128 stands for zero in the data rows.
Here are some points:
[129 129 129 109 122 128 120 129 106 126 120 110 110 121 129 109]
[147 148   0 166 126 166 139 166 115 150 115 147 131 164 130 166]
[129 129 129 128 112 128 110 129 106 126 119 128 118 138 141 128]
[ 74  74 202 166 210 166 195 166 207  74 197 184 183 157  82 166]
[110 129 129 128 134 109 121 110 118 128 130 110 120 127 113 109]
[129 129 110 128 110 109 119 110 118 131 112 128 119 114 130 109]
[147 129 110 109 102 109 123 110 116 137 114 128 116 125 132 109]
[147 129 129 128 130 128 127 129 115 135 127 128 128 133 138 128]
[129 129 110 128 114  90 128 110 107 125 114 128 107 124 134 109]
[147 129 110 128 112 128 122 110 116 137 130 110 120 131 135 109]
[129 129 129 109 110 109 125 110 102 134 117 110 120  28 132 128]
[129 148 110 109 115 109 121 110 100 124 116 128 124 123 126 109]
[ 92  36 165 222 176 224 203 204 171  20 176 203 195 223  76 224]
[147 148 129 128 116 128 124 129 135 150 112 128 127 127 140 128]
[129 129 110 128 115 109 113 110 116 131 113 110 112 112 131 109]
[147 148 129 128 131 109 118 110 130 132 131 128 113 100 141 109]
[129 129 110 109 110 109 118 110 121 135 110 128 123 106 128 109]
[129 148 110 109 112 109 112 110 125 133 120 110 113 105 127 128]
[147 129 129 128 119 109  95 110 117 145 121 110 116 109 141 109]
[147 148 129 109 119 109 109 129 120 144 118 110 121 113 145 128]
[129 129 110 128 113 128 119  54 114 137 105 110 126 120 121 109]
[129 129 129 147 121 147 141 147 110 122 130 128 140 138 103 147]
[ 92  74 129 222 133 243 177 222 151  53 152 166 181 217  95 224]
[129 111 110 109 117 109 127 110 115 124 105 110 109 117 137 109]
[166 148 147 128 160 128 125 110 154 140 166 128 125 129 149 109]
[129 129 110 128 119 128 111 129 124 135 116 128 118 130 138 128]
[147 148 129 128 116 128 121 110 118 126 126 128 120 115 138 128]
[147 129 129 109 113 109 104 110 112 129 114 110 123 108 137 109]
[129 129 129 147 116 147 107 129 116 141 109 110 107 128 132 147]
[147 129 129 109 113 109 112 129 118 141 121 110 115 121 139 109]
[147 148 110 109 112 128 123 110 120 138 122 128 120 128 139 109]
[129 148 129 128 113 128 128 110 124 139 119 110 133 113 143 128]
[129 129 110 128 113 128 129 129 117 129 119 110 115 132 131 128]
[129 129 110 109 118 109 115 110 118 137 113 110 120 120 119 128]
[166 148 147 109 155 109 137 129 166 143 171 147 140 113 174 128]
[147 148 129 147 142 128 148 147 133 153 141 147 156 150 157 147]
[110 129 129 166 124 147 131 166 111 131 123 128 140 161 114 147]
[129 148 110 109 115 109 122 110 117 132 111 128 125 109 135 109]
[129 129 110 109 120 109 116 129 119 146 105 110 117 100 135  90]
Then 24 other points, each followed by its number:
[129 148 110 147 127 147 124 147 116 152 121 147 146 157 150 166] 0
[129 129 110 128 115 128 109 129 112 128 108 128 119 126 123 109] 1
[ 92 111 147 128 145 128 156 129 156 109 156 147 151 134 103 128] 2
[ 92  55 165 166 163 185 183 166 160  71 155 166 167 189  85 166] 3
[129 129 110 128 110 128 123 129 110 140 104 128 133 125 125 128] 4
[147 129 129 128 118 128 115 129 110 139 109 128 125 121 149 128] 5
[ 74  74 165 166 177 166 180 166 187  65 182 184 192 177  85 185] 6
[129 148 129 109 115 109 109 110 113 135 123 128 130 115 118 109] 7
[110 129 110 128 126 109 117 110 110 138 113 128 125 128 128 109] 8
[110 129 129 128 114 147  94 147 123 119 122  91 115 146 113 147] 9
[110 129 110 128 120 128 126 129 119 128 121 110 131 123 119 128] 10
[147 129 110 109 107 128 111 129 101 139 111 110 115 116 138 109] 11
[147 129 129 109 123 109 128 129 115 141 133 110 117 107 135 109] 12
[110 148 129 109 131 109 105 129 130 126 122 110 110 113 102 109] 13
[ 92  92 129 185 134 185 149 185 119  97 130 147 150 179 103 185] 14
[147 148 110 128 127 128 127 129 114 142 131 128 119 129 147 128] 15
[129 129 110 128 106 128 123 129 116 142 118 110 112 130 135 128] 16
[129 129 129 109 114 109 121 110 111 129 121 128 116 118 126 109] 17
[147 148 129 128 137 128 128 129 128 136 127 128 134 123 211 128] 18
[110 148 129 128 114 128 113 110 108 136 126 110 115 125 112 128] 19
[ 18 148 129 128 113 109 118 110 115 131 111 110 131 114 130 109] 20
[147 129 129 128 117 109 129 110 137 131 123 128 115 117 133 109] 21
[ 92  92 184 166 195 166 187 166 196  83 195 184 170  82  72 166] 22
[147 148 129 128 109 128 140 129 122 148 144 128 131 121 147 109] 23
Which two of these numbered points are nearest to each point below, ignoring the direction in which the first points spread most? Their numbers follow each, nearest first.
[ 92  92 165 147 183 147 167 147 192  94 175 166 155 154  81 147] > 2 6
[129 148 110 166 122 147 118 147 110 132 111 128 117 154 129 147] > 14 16
[147 129 129 109 124 109 133 129 120 140  32 110 119 124 144 109] > 4 5
[110 129 129 128 127 128 105 147 112 122 119  91  90 143 112 147] > 9 19
[ 92  74 202 166 208 147 193 166 207  72 191 203 178 142  60 166] > 22 6
[147 129 129 128 111 128 119 110 121 138 111 110 133 125 145 128] > 5 16
[129 148 110 128 108 128 113 129 126 133 120 110 107 119 136 128] > 16 10
[147 129 129 109 125 147 123 129 127 135 117 128 130 121 148 128] > 5 11
[ 74  55 184 166 190 185 208 185 196  56 198 203 200 173  65 185] > 6 2
[110 148 129 109 110 109 114 110 119 138 123 128 114 112 112 109] > 7 17
[129 129 110 109 116 109 115 110 100 131 124 128 114 110 136 109] > 17 8
[129 148 110 109 105 109 121 110 120 136 127 110 122 120 123 128] > 10 7
[129 148 110 109 106 128 125 110 115 136 121 110 125 112 129 109] > 10 16
[147 129 110 128 108 128 105 110 107 132 113 110 120 119 143 109] > 11 1
[110 111 110 128 132 128 129 129 119 132 135 147 130 138 103 128] > 8 17
[110 129 129 109 133 128 117 129 125 142 125 110 115 109 114 109] > 13 10
[147 148 129 166 114 166 130 166 115 151 116 128 129 161 126 166] > 0 15
[147 148 129 128 123 128 131 129 116 129 136 147 131 129 143 109] > 23 15
[129 129 110 147 111 147 107 147 120 142 121 110 121 148 141 128] > 16 11
[ 92 111 129 166 129 166 152 166 123 120 124 147 135 161 100 166] > 14 4
[129 129 129 128 126 147 134 129 123 126 123 128 132 126 109 128] > 7 17
